Each path below is one point turned by a fixed rotation once a step. After each direction that follows a path, write how fast that rotation turns it, in degrees each step (0 if it stays still).
Each turn is a multiple of 5 degrees from 10 to 175, or 0.
Each row of a path follows its step; steps can be skipped.
Path 1:
step 0: -1	3	-8	12	27	-29	-7	22	2	-42	31	3	12	-25	-9	-21	-48	-11	-30	-25	10	5	0	-11	-21	17	-31	13	40	2	9	-27	0	13	-31	1	-11	21	16	25	11	9	8	-1	-1	3	17	-10	-14	13	3	17	20	24	9	21	26	19	-11
step 5: 23	14	22	34	7	-15	6	-7	1	-21	-14	8	3	-10	-9	36	0	13	52	-22	17	-15	-16	-13	-44	5	-21	30	-15	5	-1	7	-23	-19	7	-28	11	23	-17	14	-15	24	-12	-31	13	6	-2	-2	8	6	44	-29	-14	10	-5	12	-8	-20	0
step 8: -32	-3	-14	9	-5	-29	-18	28	3	3	16	-11	-7	-44	15	-14	9	13	-10	-3	-37	1	2	-29	18	-8	12	-21	-13	41	-1	1	16	5	9	-14	-9	-23	-27	5	20	6	-23	-2	15	-29	7	13	-27	-21	-44	-9	-10	-7	27	35	5	-3	-26
step 10: -5	-15	-14	17	16	-6	-20	7	1	10	-17	-4	-22	22	-47	2	32	8	-20	37	-22	3	2	7	-8	-7	-31	4	22	2	-16	-36	1	-23	45	-54	13	-8	-19	15	-25	-21	13	21	7	-6	3	-15	-14	9	12	8	10	1	17	2	-16	11	23
step 13: -16	2	27	-29	17	-21	-18	-22	14	-31	-8	14	-34	-14	21	16	-28	-17	-15	-7	-4	2	-42	2	1	-2	-8	-5	14	17	31	0	2	17	-21	7	-23	19	6	-18	-14	22	4	-5	-4	35	-12	52	3	-12	13	-4	-7	-32	13	20	-28	14	4
step 14: 25	5	-12	16	-9	22	-2	30	1	16	-10	15	-30	11	-15	-5	20	-15	-21	18	17	-30	14	-17	-16	-7	-4	-20	2	-13	-25	-5	-16	-12	17	-19	24	-23	-34	36	-14	-14	2	43	32	43	12	4	-5	-20	-12	12	0	2	-1	7	2	-43	-17
step 15: -23	28	16	-2	-4	-11	-32	16	-23	-2	15	-39	-1	16	8	31	24	3	19	-17	-13	-14	-1	39	27	-13	18	16	20	9	-43	1	-14	28	15	23	-27	26	27	8	3	-8	10	5	-11	-2	-12	-4	-10	-8	11	-2	16	23	-24	-3	-9	32	28
step 17: -21	-4	22	-2	-7	2	-7	-4	32	-23	23	-1	-18	-22	12	1	-25	-6	3	-10	-5	-12	-5	-44	-29	28	-16	44	29	-28	25	22	0	11	24	5	-35	27	-4	-5	-8	5	19	-28	-1	-6	15	-10	-2	-32	11	-14	-15	-28	-1	23	-16	13	19
step 18: 21	23	-15	-11	-2	-11	-14	17	-17	2	-10	40	-21	3	-26	17	10	9	-4	7	14	-21	-22	3	-19	-38	8	-35	-6	-7	23	-10	8	-18	17	12	46	17	-21	1	14	39	21	4	39	5	-7	12	38	-7	5	14	-1	7	-1	-14	26	-27	-8
step 20: 3	2	-33	23	-16	11	-48	9	20	-26	18	-15	1	9	-7	-12	10	22	24	-1	12	-11	6	1	18	-8	8	-8	-54	3	-28	-14	11	22	-21	-10	-12	-25	10	-8	2	33	-29	25	0	-18	10	28	1	13	-15	-21	-15	-22	15	-11	16	-28	24
Speeds:
-1	-12	-7	-2	4	-3	-8	9	6	8	2	-1	-3	-1	2	2	-2	-1	-3	-2	7	-3	6	6	-6	7	4	-1	-4	-5	5	3	-6	-2	2	-1	-7	2	0	-5	2	-1	0	-11	-8	-9	-14	7	1	0	-10	5	-1	3	-2	-3	-9	-5	-2 | 80
-10	-6	-5	-4	-4	-2	-4	5	10	7	-1	-1	8	5	5	-4	-2	2	1	5	-1	5	-9	-1	1	-6	11	-4	3	-2	-2	6	-6	3	2	-6	-8	3	5	0	7	4	1	-5	10	9	-1	-3	0	2	9	-3	11	-4	10	3	2	0	5 | 160
-4	-3	-1	5	1	2	2	4	-11	4	-10	-2	-9	8	3	-4	0	-2	6	13	4	-9	8	15	-2	-1	0	4	-4	0	-1	-2	2	-5	6	4	7	10	3	-3	-5	-6	5	-3	3	7	0	3	-5	0	4	-3	2	2	4	7	7	-2	2 | 85
-1	3	3	-8	2	-5	0	-1	-5	-16	-9	5	3	8	4	4	-4	-3	-4	5	6	7	3	2	-4	0	1	-2	-2	-2	-6	8	-1	10	-1	-7	-10	6	5	-2	2	1	8	1	-5	-7	3	-3	-5	-10	0	-2	-3	3	-7	6	1	5	-6 | 170
-1	1	-3	7	-5	8	-3	4	-2	3	4	-6	-2	-5	2	1	7	-2	-2	-4	14	13	-4	-2	0	2	4	4	3	-11	2	-2	10	5	3	-4	10	6	10	2	1	1	-6	4	2	-4	-6	5	3	-4	4	4	3	-5	-5	9	5	6	-6 | 125
3	-8	5	9	0	-6	2	-1	4	-3	6	1	3	10	-2	14	1	-11	-1	-1	-5	2	0	-4	-3	-1	-7	-4	-6	-4	5	5	8	0	5	0	1	2	-6	-5	-7	7	2	-4	0	11	-4	-4	-2	6	-2	4	1	-13	-2	9	0	-3	0 | 90
3	7	-7	3	-3	0	-2	6	2	2	7	10	9	8	-6	2	-4	-6	1	-3	9	-4	3	5	-2	-3	1	-6	3	11	5	-4	8	-2	-13	3	1	1	7	-4	4	4	1	-3	-3	1	9	12	0	-8	1	0	4	-5	-2	-4	-2	4	9 | 160
Path 2:
step 0: -16	31	2	35	-34	-53	-2	-36	17	22	-6	13	13	-19	-24	-2	0	1	-11	8	8	-8	-25	9	-18	-4	17	-1	-4	15	19	-33	20	-5	-15	-5	23	26	2	16	-30	23	39	-10	-11	-7	22	-1	-6	10	30	10	-6	0	1	12	12	17	18
step 1: 25	41	2	-16	7	-4	-6	10	-9	38	-5	30	-1	-1	41	-4	13	11	24	-13	-28	22	-15	-18	11	-2	18	18	-31	7	-24	-5	6	1	-12	-6	23	10	34	5	-9	32	3	-32	2	-7	-3	-20	-18	21	4	34	25	-5	26	-28	15	11	-2
step 2: 12	-24	1	-8	-6	27	16	35	4	-12	23	-8	-10	1	30	-6	8	0	-14	13	-33	0	-9	-23	-27	34	0	3	-20	-2	-16	26	-14	-9	13	-3	-24	26	6	-3	18	19	-42	13	-40	4	-6	43	-25	-9	7	24	1	3	31	-15	-3	25	-9
step 3: -30	3	7	10	-31	-25	11	-9	-13	-30	-14	-27	30	5	-14	11	-21	-9	5	12	-24	-13	-16	-2	-11	39	-9	-21	23	10	-31	-1	7	-22	18	-29	-14	-16	-22	22	5	11	-7	1	-18	6	-11	31	20	-5	-40	-12	-37	-19	-12	-16	-20	22	10
step 6: -17	-6	-18	-5	27	7	-21	12	13	36	-42	-21	11	18	4	12	-20	-9	-2	9	-23	-28	-3	-31	13	-25	16	-13	-33	20	-24	-26	-11	15	16	-32	0	6	1	29	6	-6	23	12	-39	-13	19	-9	-5	10	24	10	-32	-2	-16	21	6	-5	14
step 7: 23	-3	-12	28	12	6	24	-39	-4	-11	-6	-9	2	25	-4	4	10	-18	-15	-47	-60	15	-8	2	28	-5	7	-11	0	-33	-7	-18	-10	-5	14	25	21	24	13	6	41	0	10	6	-16	2	22	-24	-27	4	0	6	-18	-14	7	-2	9	27	-12
step 13: 0	40	17	38	-7	17	-18	-18	-10	6	9	32	4	3	23	-15	-36	17	14	-12	-29	-7	-34	13	27	-15	0	19	8	-4	26	22	-17	19	0	2	-10	10	25	43	-12	8	-9	-14	-29	-25	-16	9	-16	3	-9	8	-6	-16	10	14	-38	-2	-13
step 16: 2	10	-18	-8	-35	-20	-8	14	-15	-7	41	-22	9	15	15	0	-21	-1	11	-34	-9	-5	3	-13	33	-24	5	-13	30	-10	-17	14	5	19	25	12	33	11	-11	-2	-18	-23	-18	27	-3	-1	38	-10	2	6	-14	21	-37	-11	27	-40	9	3	6
step 20: 0	-6	20	-4	5	-10	-19	-25	-6	-27	7	3	12	6	27	46	-19	-14	-23	-12	-2	-11	2	-8	-45	-12	11	-20	-43	-16	2	10	-13	-31	22	-12	-2	64	12	10	-4	-9	-34	4	2	6	-11	6	4	-2	12	-15	22	-4	14	-2	-6	31	-1
step 21: -14	17	2	30	4	-32	18	3	-2	-7	16	-3	48	-31	-1	29	-25	-32	-7	-20	8	-10	-8	1	-3	24	-28	45	-14	12	10	-8	20	6	14	-12	-8	23	-15	16	-13	11	-1	-12	-24	-27	-32	-5	0	22	-8	2	-36	-16	5	-13	29	7	-10
Speeds:
3	2	7	1	-3	-7	2	-8	1	6	8	-1	-1	12	-8	-9	4	-1	-11	5	0	-7	0	3	-2	-9	-3	9	0	-5	1	-3	-8	-1	3	-9	-6	2	-2	-9	4	1	-4	-2	7	-4	-2	8	-7	0	0	0	-5	4	7	4	-4	7	-6 | 140
4	-4	5	-3	1	11	-2	-8	-2	7	-4	1	-1	-2	-1	-12	-1	-5	4	-2	3	9	-8	-2	1	-5	4	1	2	3	3	-11	-7	-7	1	1	0	-1	1	-1	-11	-7	4	-4	-12	8	7	5	-3	12	3	-8	-1	-3	4	3	3	0	2 | 60
6	9	-9	2	1	5	2	0	-2	1	11	-3	-10	-15	-3	-5	-7	6	-4	-13	-1	-1	4	-4	-5	10	-6	2	0	8	6	-1	-5	0	0	-1	-2	-4	0	0	4	-7	-3	2	0	-3	3	-5	-8	-3	-4	1	-5	-2	7	7	-1	2	1 | 130
-7	-2	-4	2	10	3	5	8	3	12	0	8	5	-7	4	-5	-8	-3	-3	4	0	-3	-3	-9	0	-1	-7	9	-2	-9	-3	6	5	3	9	1	3	-2	0	3	4	0	-2	-1	-7	0	4	1	10	-4	2	-13	1	3	7	1	-6	4	-7 | 95
-7	5	6	-13	3	-5	0	1	-10	6	-8	-9	-5	2	4	3	0	-1	1	-8	0	-5	-5	-8	-1	-1	9	3	6	4	2	-3	-1	-2	-3	-6	1	0	6	3	2	-5	-6	-8	1	0	-8	-2	-2	-8	2	-4	5	-2	-3	2	-12	-8	-7 | 155
2	-5	-4	2	-2	5	-6	-7	3	-2	-8	7	3	6	4	0	-8	12	-11	-6	3	6	-1	3	-7	-5	1	-2	0	-3	4	0	6	1	-7	-11	-2	6	-1	3	6	3	9	-2	-4	-7	3	-10	4	3	7	3	0	1	1	8	-4	-6	-8 | 55
-3	-6	3	7	-7	-4	0	11	-2	3	-4	3	-3	-5	0	6	-6	-3	4	-4	-4	4	4	3	-1	-6	-1	-4	1	0	-4	-4	-5	8	5	-2	-4	12	-3	6	7	-1	-2	4	-4	2	-10	11	-7	6	-6	-6	-6	0	-6	14	-1	-3	1 | 100
-17	1	0	-4	-2	4	-1	-5	0	0	4	4	3	4	-4	-6	-6	-1	4	5	7	-2	11	-5	-4	6	1	5	7	-5	1	-3	3	-2	-7	8	2	7	14	1	2	-4	4	4	-3	-6	-4	4	1	4	-4	10	-5	-10	1	2	-3	5	5 | 140
